Where one turn sends some rows of the set: a few examples, then the rows asked
bop: [-11   1   2 -10  -8   5   1 -17 -13 -14   3  -5  -3 -12  -3  12 -11  -1
  -9  -9  -1  17]
Gusi: [  4  -9  13   8   0   0 -18  -4  21   4   8  -8   1  -6  -6  -2  -5  -7
  -3  -3 -10  -5]
tofab: [ -2  20   1  -1   1 -12  11  10  -7  10  -2  17  -3   2   5  -2   5  -2
   3  13   0   4]
Von: [ 12  -7   5   3  -1   8 -13   2  17  -1 -11  -9   1   9   3   4   3 -11
   0  -6 -10 -14]
fato: [ 14  -5   0  -1  -1   6 -16  -2  20  -1  -5  -7  -4   3   2  -7   0  -4
 -10 -11  -8 -11]
Raru: [ -7   3  13   3   6  -7  10  13   4  14  -5  -3 -12  -3   2  -3  -2   8
   7  19  -1  -5]
pupi: [ 15  -5   5  -3  17  -2 -15   2  -5   0   0  -4  -5  10 -14   1  -8   9
   2 -11 -11  -5]
Kar: [ -2  -3   3  -5 -11   7  -5 -22  13  -4   0  -3  -6 -10   8   2  -6 -11
  -8  -7  -4  13]
gato: [-9 15  7 -2 -8 -3 11 22 -2  6 -8 -6  2 -9 -3 -2  4  8 -2 17  6 -2]
fam: [ 13   1  -1   2  11   4 -11   5  -3   7  -4   0   6  11 -19   2  -7  -5
   0 -10 -13   9]
bodim: [  8  -2   6   0  10  -5 -12   5  -6  -5  -4  -1   1  17 -15   8   0   1
  10 -11 -11  -8]
sukob: [ 17  -4   6   1  16  -9 -15  -2  -6   5   7   8  -1   2 -15   4  -5  -5
   4  -4 -12   8]
bug: [ -1 -12   7  -9  -4   5   9 -12 -10 -15  -7  -6 -11 -17  -1  14   3   4
  -5  -3   4   8]
piled: [  8  -1  -6   3   3  -2  -7   7 -17  -4  -6  -4   6 -16 -21   3   3  -1
  -8  -3   4  18]
kek: [  7  -4  -3  -8   0   6  -2 -21   2  -9  -2  -1 -11  -3  19   1  -2  -8
 -15  -8  -5  -4]
Tidez: [ -2   4  -1  -4   2   4  -5   3 -19  -4  -5  -7   7  -3 -23   9  -9   4
  -4 -12  -3  14]
toz: [  9  -6   1  -7  -5   8   2 -16   5  -8 -10   1  -6  -6  19   9   5 -16
  -7  -3  -3  -2]
Lelo: [-11  14  10  -4   2 -10  11   1 -11   5   3   2 -10   1  17   2  -4   2
   4  15  -2  -5]
dad: [ 11   1  -7 -10   2  -4  -9   2 -18 -14  -4   2  -2  -4 -17   2   1  12
  -7 -12   4  10]
Kogi: [ -5   5  -3   3  -7   2  -7 -19   6  -8   8   0   1  -7  10   2   1 -19
 -15  -6  -4   2]
Kazi: [-10  13   9   1  -6  -3  10  19   2   9  -7  -4   2 -13  -1  -1   2   6
  -1  16   5  -2]
Mesu: [-11  -5   0   2   6   5   3 -11 -22  -8   2 -13  -4 -20   1  11  -9  -5
 -13  -3  -2   4]
Nevof: [ -9  15  10  -5   2  -8  11   6 -10   9   2   7  -6   1  14   4  -5   1
   5  17  -4  -3]
zuk: [ -6  18   2   1 -11 -10   1  14   8   6  -6   9   1  -3   7  -7   7  -1
   5  15   7   3]
Fetob: [ -3  17   1   0 -10 -11   3  10  10   4  -3   6  -4  -1   8 -10   8  -1
   1  14   7   1]
fod: [ 12 -10   7   2   4   9 -12  -9  16  10  -5  -6  -3   2   0  -2  -9 -11
  -1  -5 -14   5]
didon: [ -1  -9   0 -12  -3   6   2 -10 -13 -14  -6 -13 -10 -19  -1   6  -4  10
 -13  -5   5   5]
lupup: [-11   5  14   5   5  -7   8  13   0  13  -5  -1  -8  -4   2  -2  -5   7
  10  19  -3  -4]
Nak: [  3   0   2  -5  -2  -6  -3   2 -12 -17  -6   3  -2  -1 -22  12   7   9
   2 -10   4  10]
libo: [  3  18  -1  -1   4 -11  14  11  -9   9  -1  15  -3   5   5  -3   6  -1
   0  14  -1   2]

bop moves to fam
pupi moves to kek
bug moves to bodim
Where do these go?
Kogi moves to piled

